One hidden turn or mirror swaps the rows below in pairs. Which row is each named row swapped with?
The rows were stretched afterwards, more along some directions than others.
q223: [ 16   6   4  -8  27  18  -5  -3  26   4   3  13   2  -5 -13   7  11   3]
q888: [ -4  -2  -2  12  19   5   8  11   7 -21  -3   8  30   3 -34 -11 -15   8]
q940: [ 12  -5  -4  -7  10  23  15  19 -12  22  20  -5  21  -3   7  -2   7 -21]
q28: [  0 -16  -4 -10  -1  -1  -7  29  -3  -7  10  -7  36   5 -19 -10   1  -4]
q750: [ 19  -5   7 -13  11   4 -11   8   9  26  16   0   4  -2   0  14  14   1]
q316: [-4  0 -2 12  3  6 10  6  3 -9 13  1 -5  4  9 -7  5 -4]
q965: [25 -5 -1  5 21 -9  2 14  9 -6  0 17  8 -1 -6  7  0 12]
q459: [ -2  18  10   8  18  17 -10   2   3  18  24  -6  18   3 -38   8  13 -33]
q601: [  0  -4   7 -17   2   4  13   6  -3  10  -1  -4   6  -9   6  14  15   5]
q863: [-20 -13   8 -23  -7  -1   0  -2 -15  -1   6  -2  -4   0 -11   2  12   7]
q463: [  6   8   0  12  -1   3 -11  20   3   2  11   3  33   4 -34   0   0 -22]
q968: [ -3 -14  10 -10 -16   1 -12  22  -5   6  15   4  20  -2 -20  -8   0  -1]
q381: [ 23  -6  -5  -6  23  16   9  14  -2  11  22 -13  16 -11   3  -1   9 -20]
q228: [ -8 -17  -3 -11   4  -6  -2   6  -1 -19  17  -1  -4   4  -6 -14   1   7]
q735: [-8  1 -6 17  0  4  7  6  2 -8 15 -3  1 11  0  1  7  4]
q867: [  0   1  -3   0  -1  -6   3  -2 -10  -7   1   3   5  -4 -28   8   1   4]
q993: [ 10 -10  -1 -20  15  -1  10   0  12  -3   3   2  -7  -3   5   8  10  11]
q109: [ 17  -9   3 -10   6 -17  12  16   6 -18 -18  15  16   3   2   1  -4  25]
q105: [  3  16   5  16  -2  -1   1  -4   1  -2  -4  14   0  -1 -23   9  -3  12]
q536: [  6 -15   3 -24   1   2   7   5  -4   6  12  -7  -1  -9   9   8  14  -6]
q277: [-10  -4  13   4  -5 -20  -2   2  -7  -4   7  10  -1   5 -17  13   0  14]
q220: [  4  -5  -7   4  -6 -10  -6  17   0 -29  -3  19   8   2 -21 -12  -7  13]
q530: [-10   0 -12  16   2  -1  18   7   3 -45 -10   7   1   6  -1 -20 -10  20]
q198: [  2   4 -10  -1  10  18  11   9  -5  -6  16   0  -1   2   3 -14   7  -7]
q298: [  4  13  -3   8   8  -1   4  -3   3 -19  -8   5   4  -4 -24   8   1  -4]
q486: [  4   8  -6   6   5   6   0   9  -9 -18   4  -3  14  10 -21  -3   1 -10]
q638: [-10 -12   7 -28  -2  -1   3   8   1 -14  -6   6   6  -3  -5  -1   7  11]
q438: [  3  -9  14 -13  13  -9  -9  14   6  -3  -9   5  18  -3  -9   7   7   4]
q969: [-10  14   6  -1   6  12 -11  12   2   8  16  -4  29  11 -40   0   6 -19]
q634: [-13  11  11  -3   1  11  -7 -11  -7  24  26  -6  -6   1 -20  15  21 -25]
q580: [ -5  -2   2   8   6 -10   8   0  -9 -28 -15  11 -11  -7   3  -4   0  17]
q904: [ -7  -4   2   7  -4 -22   5   2 -17 -19  -6   2  -1   9  -8   3  -1  22]
q75: [  9  -9   0 -12   2  -2 -13   8   4   4  11   3 -13  -6   0   5  15  10]
q12: [-11 -11   7   4  16   5   4  13   5  -1   7  -2  16   9  -8   0   1  15]
q190: [ 16  11  -9  -4   5  -6  -4   2   0 -13  -6   4  -8  -7  -8   9  15   0]
q392: [ 19  14  -1  -3  19  18   0   1  12  12  10   9   4  -6 -14   8  15 -23]
q347: [ -1  13   3   4   3   6 -21  -7  -2  17  29  -2  -6   3 -30  13  17 -26]
q949: [ 10   6   6  -1  15  20  10   2  12  17  12  10   9  -6  -8   8   7 -11]
q225: [-14   0  10  -4  -2  11 -11 -11  -9  14  20   0  -5  -5 -24   9  13  -4]
q548: [ -2   0  -8   0  19   9   2   4  -7 -17  -5  -1   5  -2 -13  -1   6   5]
q962: [ -5  -7   7 -17  -6   6  15  13  -6  -9   4  -1  16   6  -2  -3   1   0]
q420: [  2   6   5  11  11   8   1   9  11   1  -9  11  14  -5 -23   9   0  16]
q857: [  2  11  -2  27  25  12  -1   5  18 -16  -2   6   5   8 -16  -7  -3  11]
q568: [ 16  -2  -9   3 -10   0  -3  25   6  -8   8  11  27   2 -19  -3   1  -6]
q221: [ -9  17   8   6  -5  -8   0  -7   4 -22   6   2   0   1 -29   1  -2 -10]
q152: [  8   4  -6  -5  27   8   5   1  12 -17 -15  11   5   0 -15  -1   5  10]
q230: [  5   7   3  -4  10  14   4   0   3   4  22   3  -8  -5  -6  -3  14 -22]
q588: [-12  25   4   9  -4  -2 -12  -2   1  -8  10   2   4  16 -35   5   4 -20]

Swapped with q221: q381
Swapped with q949: q347
Swapped with q392: q634
Swapped with q568: q735
Swapped with q28: q530

